In the rows, zero is written as 128.
Each path below is one point turned by a fixed rotation once a step. After each direction that follows a path, write how fast that rotation turns it, in degrees a step (0 if it stays still).
Each turn is a multiple of 5 degrees from 10 to 175, or 0.
Each row of a path follows its step; steps can be skipped.

step 0: [132 121 131 128 133 114 129 130 124 133 127 127 129 125 130 126 123 141
 128 111 123 129 134 129 123 129 127 128 127 134 133 127 123 121 144 131
 126 124 132 120 136 133 120 136 120 134 125 115 132 130 125 125 141 132
 120 138 128 112 117 129 132 131 119 116 133 123 131 128 116]
step 1: [127 130 119 134 135 113 111 122 116 128 139 124 121 136 118 125 120 124
 142 127 128 139 135 138 131 127 112 113 128 129 130 122 126 129 134 129
 122 128 124 125 121 127 127 127 136 135 116 132 132 132 126 126 135 129
 136 129 135 121 118 127 126 133 121 126 133 124 123 129 126]
step 3: [129 129 120 128 129 128 133 116 115 130 137 123 125 120 125 127 116 138
 137 132 138 125 132 127 130 126 129 129 121 120 141 117 127 121 137 126
 122 125 109 120 126 129 117 126 134 128 138 112 130 130 126 117 124 131
 125 136 133 124 122 120 125 124 126 127 125 125 127 139 134]
step 5: [116 121 129 136 135 119 133 123 123 127 136 125 131 136 138 130 124 137
 135 125 126 128 136 120 119 138 126 118 137 131 138 112 127 137 130 126
 132 128 133 123 130 124 121 138 122 127 129 112 129 130 127 125 131 138
 121 130 141 120 120 141 126 130 120 125 135 124 123 126 129]
step 9: [126 126 124 127 126 118 130 117 123 122 122 126 123 133 126 131 124 127
 142 110 128 132 140 128 123 125 128 118 133 136 123 115 128 121 129 144
 111 125 122 134 127 127 128 137 119 123 121 119 137 137 124 124 138 129
 125 134 119 127 134 132 132 131 125 124 122 129 137 126 123]
step 11: [133 111 128 140 126 123 129 124 123 124 134 125 117 118 124 137 131 131
 136 125 118 135 123 127 125 127 128 127 120 133 137 124 126 130 139 126
 122 122 131 139 121 130 133 134 131 129 128 117 125 137 123 119 118 141
 122 133 123 130 131 126 143 132 130 129 112 130 127 138 131]
step 14: [117 125 136 125 125 123 134 115 133 117 126 114 122 129 139 128 117 134
 136 124 129 130 134 135 131 133 130 117 124 131 135 115 131 123 123 127
 118 130 134 137 111 131 128 134 128 125 121 112 132 130 129 124 131 131
 117 122 127 128 124 135 120 138 125 128 120 126 132 120 124]
step 16: [126 121 131 139 136 114 142 126 125 131 124 131 114 127 134 136 137 130
 135 119 124 133 131 133 137 136 131 123 121 140 137 126 124 124 140 137
 126 126 131 135 122 120 131 128 131 127 125 123 122 134 125 117 136 130
 122 140 122 133 134 116 122 127 126 131 126 120 126 137 124]
Directions:
[131 127 126 129 129 126 128 126 131 127 125 128 128 130 128 131 130 127
 129 126 128 130 128 131 128 127 129 128 128 127 132 126 130 128 125 128
 128 129 127 130 128 129 128 129 129 126 125 130 130 127 131 130 129 125
 128 126 127 129 128 130 128 129 130 129 125 127 130 129 127] : 145
[127 131 129 128 126 127 128 127 129 129 129 128 126 132 129 128 126 128
 131 132 130 127 127 130 127 128 128 127 129 128 129 129 128 128 129 129
 129 131 125 127 125 130 127 127 129 128 130 130 127 125 130 127 128 128
 129 128 131 128 127 129 125 129 127 128 127 126 125 128 127] : 160
[128 129 128 128 129 130 126 128 126 125 131 127 128 127 127 124 130 128
 129 127 129 129 126 127 127 127 127 125 128 127 129 128 127 130 128 126
 128 129 131 128 124 125 128 129 127 129 127 128 128 129 132 128 128 127
 128 127 127 131 128 129 126 131 131 126 127 131 127 126 128] : 85
[130 125 128 127 127 127 129 127 129 127 126 129 127 126 127 129 125 129
 129 126 130 127 123 129 127 127 130 129 124 127 129 133 128 127 127 127
 126 127 128 127 128 129 127 128 130 128 127 127 126 129 128 129 125 129
 128 127 129 128 124 129 128 127 128 126 128 128 128 126 128] : 95

step 1: [123 144 121 133 121 122 126 123 118 128 122 128 122 129 128 125 140 131
 134 130 126 123 129 134 124 127 142 137 130 124 125 119 115 126 137 127
 135 126 134 116 130 141 135 123 127 118 130 133 113 124 130 140 126 127
 124 121 131 122 129 126 129 131 117 130 131 122 118 132 120]
step 7: [128 133 134 140 127 121 119 117 123 132 123 114 128 133 134 131 131 130
 123 128 123 117 132 125 127 128 126 132 125 145 120 123 114 125 128 124
 140 129 132 121 125 127 140 125 136 127 127 132 128 123 125 140 115 136
 122 123 131 123 122 134 133 133 126 133 130 121 120 119 121]
step 8: [128 128 132 133 135 126 128 118 127 130 133 129 126 121 114 132 131 127
 139 126 142 120 136 123 127 132 123 121 126 124 117 122 120 130 130 135
 144 131 132 125 129 121 125 135 144 116 133 125 133 132 133 133 119 133
 133 140 136 134 135 141 138 130 126 126 123 123 132 123 128]
step 9: [126 121 123 130 126 142 133 114 130 132 125 121 126 123 136 120 136 134
 131 125 137 136 135 124 129 125 132 129 122 125 131 111 127 128 141 129
 130 134 128 124 126 131 131 132 134 114 122 134 118 122 136 129 127 129
 136 142 126 139 125 126 132 138 133 123 121 125 131 145 129]
step 10: [133 130 129 138 130 133 137 122 136 126 114 132 124 141 130 113 133 122
 124 129 132 118 129 132 141 130 117 135 131 128 134 113 126 129 121 124
 128 132 116 127 132 135 127 122 124 123 134 129 126 126 128 132 112 123
 142 132 128 127 129 123 126 127 139 127 120 131 128 134 120]
step 13: [121 141 127 140 133 125 131 126 121 128 126 128 139 129 129 125 136 123
 135 119 134 128 131 121 126 133 132 125 124 134 120 113 128 125 135 141
 135 126 125 118 129 124 127 129 135 122 126 128 142 115 131 136 116 135
 131 130 121 133 125 134 140 131 125 131 131 116 116 125 128]
step 16: [127 131 129 141 140 128 129 119 125 124 124 129 129 134 122 124 133 131
 123 133 133 119 126 130 129 140 133 126 142 119 125 116 115 128 127 120
 133 138 125 117 147 130 129 126 117 129 130 129 126 138 131 126 119 129
 138 122 123 132 141 122 130 128 130 122 128 136 133 126 126]
step 17: [130 126 129 142 127 125 128 115 123 126 121 117 127 134 134 130 131 125
 130 125 119 125 118 126 127 133 136 129 122 125 124 125 127 129 138 121
 139 128 125 118 129 110 132 123 120 121 140 134 130 124 126 128 132 137
 128 134 124 127 132 128 131 138 117 118 132 141 119 138 118]
Directions:
[128 132 128 129 128 127 128 127 132 131 128 129 129 129 128 129 129 125
 125 128 127 127 128 129 129 128 129 128 131 127 126 127 129 127 128 127
 126 128 129 125 127 127 130 128 129 125 128 128 128 127 128 131 127 126
 128 127 126 128 128 128 128 125 131 128 131 129 127 124 128] : 120
[128 130 125 127 128 129 131 128 125 126 127 129 129 128 128 129 129 128
 130 132 128 126 125 128 126 127 126 128 129 129 126 129 128 127 128 127
 129 131 128 128 129 128 133 128 127 129 127 126 127 129 124 128 129 129
 129 128 128 126 128 126 125 127 129 127 130 129 128 128 124] : 70
[129 131 131 128 128 126 128 132 128 126 129 128 128 126 128 127 127 127
 128 131 130 128 126 127 129 127 124 126 129 128 129 128 129 130 128 129
 130 128 128 129 128 129 131 127 125 127 131 128 129 129 127 128 126 127
 131 128 125 129 126 131 131 129 128 129 126 126 127 127 129] : 140
[128 128 127 125 130 128 128 129 129 127 126 126 130 125 129 129 125 128
 127 128 128 132 129 129 127 127 128 128 129 130 127 129 126 126 128 126
 127 128 129 128 128 128 130 127 127 125 127 128 128 125 131 128 129 130
 132 128 128 129 130 128 128 126 130 131 129 128 129 132 127] : 120
